Small tables with named rows and columns. After each table, cells are looked up by row and column.

lun =
columns: fise, gotiru, zepase, tibe, disit, lizapus
ruzonaz: [125, 209, 147, 222, 80, 93]
diro: [140, 200, 180, 207, 53, 88]
tobog: [143, 199, 184, 205, 51, 88]
nis: [124, 209, 144, 224, 85, 95]
mibisut: [129, 207, 157, 220, 72, 91]
bukamo: [138, 202, 175, 210, 57, 88]
fezag: [127, 208, 152, 222, 76, 92]
varulo: [135, 204, 170, 213, 60, 89]
zotepi: [133, 205, 166, 215, 64, 89]
doveri: [131, 206, 161, 217, 67, 90]

What is the tibe of ruzonaz in lun? 222
What is the tibe of doveri in lun? 217
What is the fise of ruzonaz in lun? 125
What is the zepase of fezag in lun? 152
What is the disit of zotepi in lun? 64
What is the lizapus of varulo in lun? 89
What is the gotiru of varulo in lun? 204
What is the fise of diro in lun? 140

kosevi:
         buk  zuvil  zivi  denike
febon    105    799   709     808
degi      81    830   733     838
zov      132    769   687     775
puneti   112    791   705     798
torekil  747     58   148      51

degi, zuvil: 830
febon, zuvil: 799
febon, buk: 105
zov, denike: 775
puneti, zivi: 705
zov, zivi: 687
degi, zivi: 733
puneti, zuvil: 791
torekil, buk: 747
puneti, denike: 798
febon, zivi: 709
puneti, buk: 112
degi, buk: 81
degi, denike: 838
febon, denike: 808
torekil, denike: 51

bogabiv.csv
,gal,bemure,reboka,muf,savubib
dud,6979,5294,4836,5873,5674
tanid,4264,4824,3910,5336,4128
nilabo,1189,1734,1486,2517,8523
fizi,4674,3958,8362,4167,5046
fup,5539,7492,4783,2752,2101
kop,5448,5281,4506,5928,4216
megizek,4078,4128,2544,2722,5591
ris,1661,2903,1034,3000,7903
pobitu,4339,4462,3884,6844,4338
lur,5170,4463,6172,5771,1727
kud,6383,2065,7015,6221,8318
duzako,6350,5026,1735,8206,6423
vuref,5642,3440,5115,3893,4370

What is the reboka of fizi in bogabiv?
8362
What is the gal of tanid in bogabiv?
4264
What is the reboka of pobitu in bogabiv?
3884
What is the muf of fup in bogabiv?
2752
What is the savubib of lur in bogabiv?
1727
What is the savubib of vuref in bogabiv?
4370
What is the muf of duzako in bogabiv?
8206
What is the gal of fizi in bogabiv?
4674
What is the gal of fup in bogabiv?
5539
What is the muf of fizi in bogabiv?
4167
What is the reboka of fup in bogabiv?
4783
What is the savubib of kud in bogabiv?
8318
What is the gal of duzako in bogabiv?
6350
What is the reboka of vuref in bogabiv?
5115
What is the bemure of fup in bogabiv?
7492
What is the savubib of fup in bogabiv?
2101
Which row has the largest gal? dud

Table luri
|  | fikezaz | miref | lozezi |
|---|---|---|---|
| benu | -14 | -8 | -8 |
| timom | -68 | 2 | 2 |
| fis | -29 | 6 | 6 |
| sereva | 3 | 46 | 46 |
| mag | 11 | 5 | 5 |
| dirofas | -45 | -6 | -6 |
| bon | -23 | -2 | -2 |
| sisag | 7 | -1 | -1 |
| dor | -11 | 52 | 52 |
| naz | -39 | 21 | 21 |

bon, fikezaz -> -23
timom, lozezi -> 2
fis, miref -> 6
timom, miref -> 2
benu, lozezi -> -8
fis, fikezaz -> -29

keris:
|  | mon | barivi | kuze | kilop | lafuvor | nolezu | bukez | tev | zireg |
|---|---|---|---|---|---|---|---|---|---|
| lut | 101 | 137 | 72 | 162 | 60 | 221 | 119 | 160 | 180 |
| bibona | 173 | 148 | 94 | 151 | 55 | 237 | 175 | 52 | 75 |
| tenugob | 224 | 191 | 139 | 74 | 81 | 74 | 210 | 128 | 134 |
| sogun | 237 | 185 | 113 | 80 | 40 | 133 | 223 | 105 | 107 |
| rifu | 166 | 163 | 149 | 113 | 131 | 101 | 154 | 194 | 190 |
| pileb | 121 | 150 | 141 | 126 | 157 | 104 | 124 | 219 | 207 |

What is the zireg of lut in keris? 180
What is the kilop of tenugob in keris? 74
What is the zireg of bibona in keris? 75
What is the mon of tenugob in keris? 224
What is the lafuvor of tenugob in keris? 81
What is the tev of tenugob in keris? 128
What is the mon of sogun in keris? 237
What is the kuze of rifu in keris? 149
What is the barivi of pileb in keris? 150
What is the barivi of sogun in keris? 185
Row with the largest kuze: rifu

fivem:
         nezifar    zati  kosigil     mur     kuz  sufik  lufakig
bazubiz    3.231   0.517   -8.424   0.662  -1.290  5.838    9.886
berer      1.066   3.483    3.574   5.984   5.757  3.626    5.020
faz        1.930   0.650   -5.399   2.219  -1.099  4.983    9.473
sok        4.221   2.634   -3.831  -1.424  -2.856  6.074    7.324
bilu      -0.223  -0.366   -4.605   2.979  -2.540  3.063    9.508

mur of sok = -1.424
sufik of sok = 6.074
lufakig of sok = 7.324
zati of faz = 0.650
kuz of faz = -1.099
zati of sok = 2.634
kuz of bilu = -2.540
kosigil of bilu = -4.605
mur of bazubiz = 0.662
lufakig of berer = 5.020
mur of berer = 5.984
mur of bilu = 2.979
lufakig of faz = 9.473
nezifar of sok = 4.221

